In the rows, zero is written as 128.
One turn moves every row onto another: examples first, then more rows asked
Q_774: [157 137 130 104 144 113 146 125 104 108  96 149 109 115 101 130 119 155
 136 131 141 129 118 127 145 141 102 154 128 108 113 140 122 150 162 135
  96]
Q_621: [129 127 137 153 132 139 100 107 156 155 139 115 131 176 121 114 111 117
 117 130 107 161 143 126 110 172 151 116  93 110 133 125 134 115 124 143
 125]
Q_346: [149 161 115 110 141 111 144 119 115  98 112 157 149 114 121 109 147 150
 119 132 133 103 144 109 146 131 105 141 130 108 133 130 149 146 166 137
 113]
Q_472: [114 127 144 142 139 152  85 109 132 137 155 135 108 158 133 140 107 110
  95 136 100 146 143 138 108 158 140 142  86 135 126 124 152 121 105 142
 122]
Q_780: [ 98  92 134 153 141  92 121 122 146 121 140 136 116 148 155 172 144 154
 139 140 114 141 140 126 144 123 106 138 135 111 101 135 123 103 109 128
 164]
Q_434: [127 112  99 140 100 146 126 149 122 135 139 109 160 125 138 114 127 123
 153 129 116 150 133 155 116  92 134 103 150 180 121 125 124 129 107 116
 130]
Q_19: [147  95 142 103 142 108 147 102 153 111 129 117 122 143 169 133 128 130
 117 158 132 158 123 136 143 134 121 112 132 109 102 155 135 107 107 118
 171]
Q_482: [127 156 124 123 117 153 159 141 118 111 140 134 149 131 127 120 156 123
 128 142 145 121 132 142  98 111 133 108 148 184  98 131 138 117 105 158
 148]
Q_165: [126 149 109 136  86 159 144 132 133 132 150 114 132 120 133 122 151 115
 133 139 112 125 139 138 131  96 139  98 148 164 124 103 118 124 110 152
 155]
Q_58: [116 131 107 141 105 146 152 145 122 107 135 129  84 115 106 130 139 134
 135 143 149 132 141 134 100  79 118  98 125 150 109 108 106 131 109 150
 134]
Q_730: [110 117 153 165 144 147  95 121 130 135 142 136  97 145 137 149 105 101
 101 124 109 130 138 126 106 157 139 146  85 115 122 132 161 114 135 133
 137]
Q_180: [150 165 113 116 145  98 149 128 101 108  94 142 124 121 115 129 145 150
 121 123 132 103 128 108 150 140 110 148 127 108 125 119 125 138 166 146
 125]
Q_255: [134 103 131 151 135 111  82 135 126 133 157 124 108 141 133 131 101 106
  91 114 106 156 114 132 103 131 153 160 107 117 134 146 156 103 143 117
 134]
Q_798: [142 119 138 138 122 128 104 126 143 140 154 103 103 141 136 122 121 113
  87 127 125 134 132 122 102 149 168 132 122  95 153 146 153  82 147 144
 143]
Q_237: [125 143 142  97 144 119 140 133 107 102 126 164 111 104 126 133 126 161
 140 118 137 105 145 117 138 123  90 132 131 121 151 146 135 138 162 126
  94]
Q_486: [138 122  98 134 121 138 152 148 136 109 118 129 137 136 118  99 123 121
 153 138 153 169 125 145  95  92 128  93 135 167  94 133 123 132 123 123
 122]
Q_125: [153 140 139 103 133 115 145 117 112 108 119 156 142 114 101 118 123 162
 130 118 120 114 120 121 147 140  91 146 133 117 126 150 129 154 158 131
  93]
Q_579: [123 110 123 133 133 120  77 129 125 142 171 115 107 153 135 124  98 124
  97 119 101 161 126 140 104 131 151 148 113 131 150 136 141 105 111 124
 117]
Q_335: [136  82 115 130 136  88 122 116 152 103 130 128 107 141 152 154 144 140
 112 157 115 160 136 130 137 113 109 121 119 103 106 137 120 120 119 117
 178]
Q_44: [113 104 171 125 145 108 148 109 143 130 143 129 135 148 166 149 134 144
 145 143 128 143 128 133 144 144 121 134 146 114  98 150 133  98  95 130
 163]
Q_648: [134 126 119 146  79 149 135 134 152 138 125 123 138 122 111 124 121 121
 153 130 115 157 124 145 140 103 132  96 130 164  98 111 101 128 104 135
 113]
Q_593: [135 142 123 114 148  86 137 142 108 107 116 161 148 118 124 109 136 152
 147 112 135 127 145 110 133 116 103 135 129 114 152 133 133 144 173 112
 106]
Q_776: [133 110 159 164 130 134 112 120 147 157 132 110 125 158 120 126 104 114
 118 114 114 142 130 121 105 177 151 122  99  96 130 142 138 104 143 136
 133]
Q_221: [123 132 112 153 103 125 148 148 119 127 132 119 139 136 100 130 130 150
 142 107 121 123 106 134 114 101 117 112 144 175  91 126  99 114  94 146
 119]
Q_442: [135 139 135  91 161 120 141 142  95 105 111 156 108 114 130 137 129 153
 147 130 153 123 139 132 126 137 103 146 141 128 138 154 138 137 173 130
 106]
Q_904: [118 122 125 129  93 173 127 141 128 122 137 134 124 103 132 138 135 117
 141 156 137 140 159 158 117  95 135 103 126 171 115 112 129 131  98 137
 127]
Q_688: [138 151 120 109 162  86 141 151  92 115 105 146 143 130 129 128 143 152
 144 109 135 120 133 117 129 137 109 143 140 131 144 139 129 130 178 125
 124]
Q_750: [127 129 123 133 126 129  96 119 145 149 166 103 104 160 136 112 121 124
 101 133 118 151 150 123 102 144 165 120 117 104 167 126 137  95 128 146
 136]

Q_593 goes to Q_237
Q_442 goes to Q_774
Q_776 goes to Q_798
Now find these:
Q_621 goes to Q_750
Q_486 goes to Q_58
Q_165 goes to Q_434
Q_780 goes to Q_44

